One turn moves each row of this set onto another row. After a few examples, where does it send each row asked below?
k_988: [  0  -2   1  -6  11   7 -13   4  -4  14 -25  -3  12]
k_897: [ -6   5 -14  -1  -6   4 -14  -3   2  -2 -22   5   1]
k_440: [  2   1  -7  -4 -12   9 -11  -8   5  -4 -10  20   4]
k_500: [ 2 -7  9 -7 -4  6 -7 -7  2 17 -3 11 17]
k_570: [ -2  10  -1 -14  -9   8 -15  -9   3   5 -12   3   2]
k_880: [  9   3  17 -11  -3   7  -6  -8 -10   0  -7  10  15]
k_300: [ -7  -3  -4   0  13  16  -8   9   2 -13   0  -4   5]
k_70: [ -3  -8  -6   9  -3  -5  -2  -4  -5  -4 -12  11  20]
k_840: [-21   6   1   5   2  25 -10  16 -14   4  -4   4  14]
k_995: [  3   4  -5  -5 -14   9 -10  -9   3  -7 -11  18   2]
k_476: [-17   4   1   7  -1  25  -7  14 -16  -3  -2  14  15]
k_392: [  6   4  18  -5  -7   7   1  -8  -9   4 -11  13  14]
k_557: [-10  -8  -6   4  -6  15 -17   6   0  10  -1   8  29]
k_857: [ -2  -5   0  -3   3  24 -23  13  -1  12 -11   8  24]
k_265: [  3   8   8  -4  -4  20 -18   6 -16 -15  -7   8  22]
k_157: [  4   0   2  -2   4  25 -22  14 -10  -4 -18  10  21]
k_878: [-17   0  -6   6  -9   7 -16   3  -6  -1  -1  -1  29]
k_173: [-10  11   6  -3  -7  12 -17   0 -15  -9   0  -4  25]
k_419: [-18   6   5   2  -2  26  -8  12 -12   3   4  11  15]
k_759: [ -1   9  -2 -15  -7  12 -15  -7   4   7 -14   5   1]
k_558: [ 10  -5   0   3   4   5  -7   4  -8  -8 -22  17  14]
k_855: [  6  -2   2   7   3   5  -2   1  -9  -5 -26  15  12]
k_295: [ -7   7   9  -3   2  -1  -4  -4 -10   8 -20  -8  11]
k_324: [ -6   6   3  -4   3  -2 -10  -3 -11   2 -18 -11  14]
k_709: [-16   6   8   0  -1  29  -8  13 -14   3   1  11  14]
k_485: [ 2 -3 11 -3 -5  6  0 -7  0 14 -8 15 16]
k_684: [-4 -1  5 -9 10 21 -8  5  4 -6  6 -4  5]
k_547: [ -1  -7   1  -2   9  22  -5   6   5 -13   7   7   7]
k_502: [ -3   5 -14  -3  -4   6 -15  -3   1  -5 -24   5   1]
k_752: [ -2   2   7  -4   7   6  -7   2  -3  16 -26  -1  10]
k_224: [-7 -3  3 -8 10 19 -7  5  6 -3  7 -5  6]
k_717: [ -4  -6   0  -1   8  18  -5   4   6 -14  10   6   8]
k_824: [ -7  -6  -5   1  14  17  -9  10   4 -11  -1  -3   6]
k_279: [ -5  -6  -1  11  -2  -3   1  -3  -6  -1 -19  11  17]
k_152: [-20   8   3   3   1  26 -10  15 -15   1  -5   4  14]
k_949: [-17   1   1   8  -2  26  -7  15 -14  -1  -3  14  14]

k_840 -> k_419
k_502 -> k_759
k_878 -> k_173
And these:
k_500 -> k_70
k_547 -> k_824
k_752 -> k_485

